(in the rows, 128 means zero)
Each named move below is a turn or a mirror, shown by a few rows before and after it. Which moves, in which order, take the first row of each later pair to the second? The first pair is answered.
C (before -> after):
[132 153 148 117 143 124 108 108 129 133 139 109]  ->  [132 154 150 116 145 125 107 117 134 134 130 113]
[ 97 135 139 140 118 161 153 159 140 137 119 103]  ->  [ 91 129 132 147 110 156 158 133 128 133 149  96]
[120 129 138 116  95 118 125  49 103 132 187 161]  ->  [153 159 172 101 131 147 112 141 147 151  66 181]
L (before -> after):
[143 119  97 154 151 107 120 132 124 141 100 107]  ->  [149 119 114 133 126 131 131 121 115 136  75 156]
[131 121 144 128 115 138 121 108 129 126 133 117]  ->  [133 120 141 130 120 134 117 108 130 126 136 109]
[110  92  91 156 127  97 143 147 128 114 161  71]  ->  [117  93 130 118  73 150 165 119 116 103 109 177]
Z (before -> after):
[123 132  97 160 156 103 140 164 134 154 133 122]  ->  [118 120 112 140 122 129 159 141 123 144 112 184]
[119  99 105 137 130 126 136 166 123 122 122 143]  ->  [120 109 130 122 103 138 134 117 106 124 138 163]
[105  71  92 134  99 131 156 118 103 106 149 153]  ->  [110  86 107 136 104 116 139  92  95 114 183 120]
H (before -> after):
[131 191 166 152 126 160  96 116 128 122 142 139]  ->  [131 179 153 153 135 168 106 162 140 119 106 153]
[105  90  57 126 141  98 131 152 150 126 126 129]  ->  [101 101  68 124 127  89 121 106 130 128 172 113]
[131 135 131 126 101 135 128  92 117 131 154 125]  ->  [143 157 152 121 111 139 115 105 128 138 128 122]
[144 124 158 118 131 127 109  86 121 127 159 127]  ->  [155 137 171 114 148 136 100 113 137 135 123 129]
F (before -> after):
[136 158 160 118 110 171 136 142 141 117  47 226]  ->  [108 114 113 128  82 162 170 117 120  95  92 240]
[144 180 164 131 159 117  87  96 129 148 173  58]  ->  [158 183 167 125 173 138  91 169 159 153  85  86]
[ 83  84 115 119 108 105 137 101 138 101 152 149]  ->  [ 97 118 152 117 119 103 107  75 133 117 170 119]
Then:
Each pair is 2 to 3 moves apart.
[156 109 127 106 116 118 129  83 100 102 131 141]  ->  [161 103 122 103 121 128 136 118 114 101  93 160] -> C F
[137  78 117 124 103 126 144  97 136 133 134 145]  ->  [148  91 132 118 110 139 138 121 146 140  97 152] -> H C F
[126 127 139 124  97 150 145 126 124 114  91 173]  ->  [113 105  91 153 130 118 147 166 138 112 113 122] -> L Z L
[116 100 122 115 127 175 150 161 134 120 115 169]  ->  [112  99 126 112 114 179 151 136 124 117 129 177] -> L F L
[105  64  92 143 140 142 173  96 109 122 144 133]  ->  [111  70 109 133 125 157 172  84 104 122 133 159] -> Z Z L
[128 101 111 137 104 143 155 115 128 109 115 145]  ->  [135 107 104 150 133 132 146 152 147 120 102 113] -> L C
[166 170 192 130 150 138  84  97 122 160 125 106]  ->  [139 134 152 140 126 123 110  55  96 140 189 108] -> C F C
[106 154 134 144 111 116 113 109 111 138 184  87]  ->  [117 171 150 143 129 114  99 135 126 146 157  75] -> L H L
[158 172 160 111 110 149  93 125 147 139  48 176]  ->  [109  90  36 169 128  81 129 151 142 116 138 110] -> H H L
[131 166 161 131 113 128  98  88 116 131 133 128]  ->  [128 146 118 153 146 110 100 162 146 133 106  98] -> L Z
[132 139 134 116 130 157 136 144 136 128  90 160]  ->  [113 125  99 141 142 116 131 121 124 125 162  98] -> F L H
[149 143 142  88 112 171 120 119 130 118  85 173]  ->  [137 118 106 103 121 161 139 157 142 112  74 171] -> L F Z
[124 109 124 105 139 135 134 156 149 152  56 152]  ->  [123 129 160  88 106 144 119  70 118 153 110 161] -> Z C
[150 157 167 119 134 133 108 111 124 137 120 127]  ->  [130 114 123 127 121 142 146 145 128 118  97 171] -> F F
[117 160 170 157 126 132 122  42  98 138 172  91]  ->  [128 136 152 151 139 164 151 171 143 131  33 161] -> C F
[ 85 107 123 135  87 139 124  62  90  99 207 144]  ->  [138 191 201 120 156 155  59 142 142 143 106  99] -> L F H
[125  94  91 117 117 120 176 172 129 137  87 194]  ->  [135 147 121 131 150  76 113 102 111 162 191  73] -> Z Z
[152 132 144 123 152 145 126 206 168 133  25 146]  ->  [101  70  52 167 133  80 153 130 122 108 189  79] -> C Z
[144 157 138 139 188 113  93 178 153 154 100  74]  ->  [149 181 173 125 166 119  78 109 130 157 144  68] -> Z Z Z
[121 128 172 107 137 136 117 127 128 132 100 148]  ->  [ 97 100 124 135 139 104 129 118 118 125 161 113] -> F C L
[111  98 131 122 130 115 144  83 118 102 168 142]  ->  [109  82 103 137 155 107 152 143 139  99 137 135] -> Z Z
[194 173 148 126 154 128  81 145 127 127 114  97]  ->  [193 173 144 128 155 125  82 138 125 126 125  90] -> C H
[140 153 139 124 147 116 105 142 130 146 126  88]  ->  [112 110 103 127 113 113 137 110 108 127 167 118] -> Z C
[124 139 156  94  77 134  97  71 121 103 150 134]  ->  [106 102 114 103  69 126 126  84 117  89 157 145] -> C H C
[171 158 177 105 125 157 101  70 111 149 146 133]  ->  [152 134 144 115 112 143 115  55  98 136 187 128] -> H C
[118 140 108 150 143  68 116 111 103 172 170  74]  ->  [ 96  96  68 154 123  74 154 136 101 149 155 119] -> Z H
[118  98  69 159 143 110 134 150 147 134 149 104]  ->  [118 113 109 131  98 133 136  70 114 128 173 150] -> Z Z
[120  82  92 140 146 120 140 183 112 127  89  98]  ->  [126  88 110 122 127 139 148 177 108 127  60 136] -> H C L
[137 161 143 140 164  82  89  86 121 135 190  50]  ->  [148 162 197  88 103 157 119  80 120 120  88 194] -> L F
[169 168 200 112 144 134  83  98 128 168  98 118]  ->  [138 127 138 141 139  93 102  65 105 151 192  71] -> Z C
[130 118 154 102 128 125 139 190 142 122  88 160]  ->  [134 137 183  87 107 137 129 144 126 123 101 177] -> Z H
[122 152 122 125 153 115 106  92 132 144 179  80]  ->  [140 166 161  96 146 160 109 133 150 149  87 144] -> C L
[132 174 195  73  96 174  98  72 118 126 111 203]  ->  [114 120 134  85  99 176 141 146 141 109  61 237] -> H H
[136 117 125 127 181 103  96 169 128 120 122 145]  ->  [134 125 131 129 174  95  88 132 114 121 163 127] -> C F
[154 144 176  91 129 135 122 105 157 147 102 151]  ->  [129  96 126 101 106 131 159 115 149 125 111 184] -> F F
[163 165 149 111 117 141 115 104 122 130 114 138]  ->  [154 163 128 128 133 118 107 103 119 132 152  93] -> Z C
[158 149 128 123 136  95 144 117 118 132 156  74]  ->  [140 106  97 119 105 109 183 119 110 112 147 130] -> Z L C
[103  67  71 164 139 142 143 215 151 126 101 151]  ->  [ 89  55  56 168 124 132 150 183 136 115 144 147] -> Z L Z
[122 101  77 129 104 140 172  99  90 105 141 151]  ->  [124  99  74 127 106 147 176 122 100 107 115 165] -> C H
[140  75  58 142 142 113 156 159 138 125 160 109]  ->  [151  85  89 117 117 152 166 163 141 122 101 180] -> Z C
[ 86 117  98 134 117 127 196 123 122 113 118 166]  ->  [ 94 125 105 132 130 131 192 153 134 121  88 164] -> F C H
[108  89 123 156 115 131 157 126 139  58 105 181]  ->  [132 126 153 154 154 132 125 169 164  81  64 152] -> F L C
[143 146 162 105 122 141 117 106 131 142  97 146]  ->  [139 144 136 128 151 106 106 114 136 146 138  83] -> L C
[105  80  72 147 121 122 174 179 127 109 116 156]  ->  [127 113 125 120 112 157 160 177 133 121  64 188] -> F L C
[143 160 145 124 126 120  89  94 118 140 175  69]  ->  [127  98 100 115  96 157 150 167 135 112  84 180] -> Z F L
[121 123 138 113 184 104 100 189 138 160  91  93]  ->  [ 99  82 130  89 111 140 150 136 105 127  95 198] -> H Z
[133 159 142 144 154 123  97 148 127 133 140  78]  ->  [130 130 129 134 130 148 133 181 134 119  84 154] -> C H Z
[130 142  93 137 179 115 120 204 143 133  57 100]  ->  [ 93  89  38 153 141  98 159 164 118 104 125 113] -> F C
[142 167 167 122 110 152 133  98 118 161 105 115]  ->  [119 135 132 129  87 139 154  73 100 145 148 124] -> F C
[ 94 111  89 152 132  91 157  76  96 151 202  89]  ->  [128 167 186 104 110 148 133  42  95 166 135 154] -> H L
[ 88  34  50 147 135 137 146 127 117 118 131 142]  ->  [131  95 145 106 134 192 118 132 131 138  38 193] -> F L C
[ 97 139 129 155 165  95 142 121 146 127 149  92]  ->  [ 92 127 119 156 154  97 151 114 137 120 159 103] -> Z Z L
[138  93 158 134 122 130 130 149 143 126  94 196]  ->  [114  72 127 148 108 111 143 113 121 119 157 177] -> L Z F
[145 180 162 115 135 129  98 108 125 151 135 100]  ->  [123 118 102 121 114 142 155 166 136 124  89 171] -> Z L F
[118  86  92 109  91 120 163 154 123 106  96 177]  ->  [134 110 125 100 101 131 146 167 135 118  65 181] -> H C
[ 94  72  66 141 109 112 166 118 122 102 171 136]  ->  [117 100  73 153 166 102 134 190 161 124 123  87] -> F Z C
[125 112 119 114 131 156 158 148 145  95  42 166]  ->  [ 98  86  77 139 125 109 161  83 114  86 161 108] -> C L
[124 126  42 139 160 103 139 210 114 144 115  91]  ->  [134 167 132  90  82 140 124  55  58 143 168 150] -> Z F H
[159 143 139 112 138 135 145 130 119 122  93 169]  ->  [142 122 116 118 121 121 157  96 102 112 139 167] -> F F
[ 85 112  82 136 135 121 110 137 116 104 177 112]  ->  [ 84 108  91 121 108 140 123 117 106  95 166 155] -> Z Z
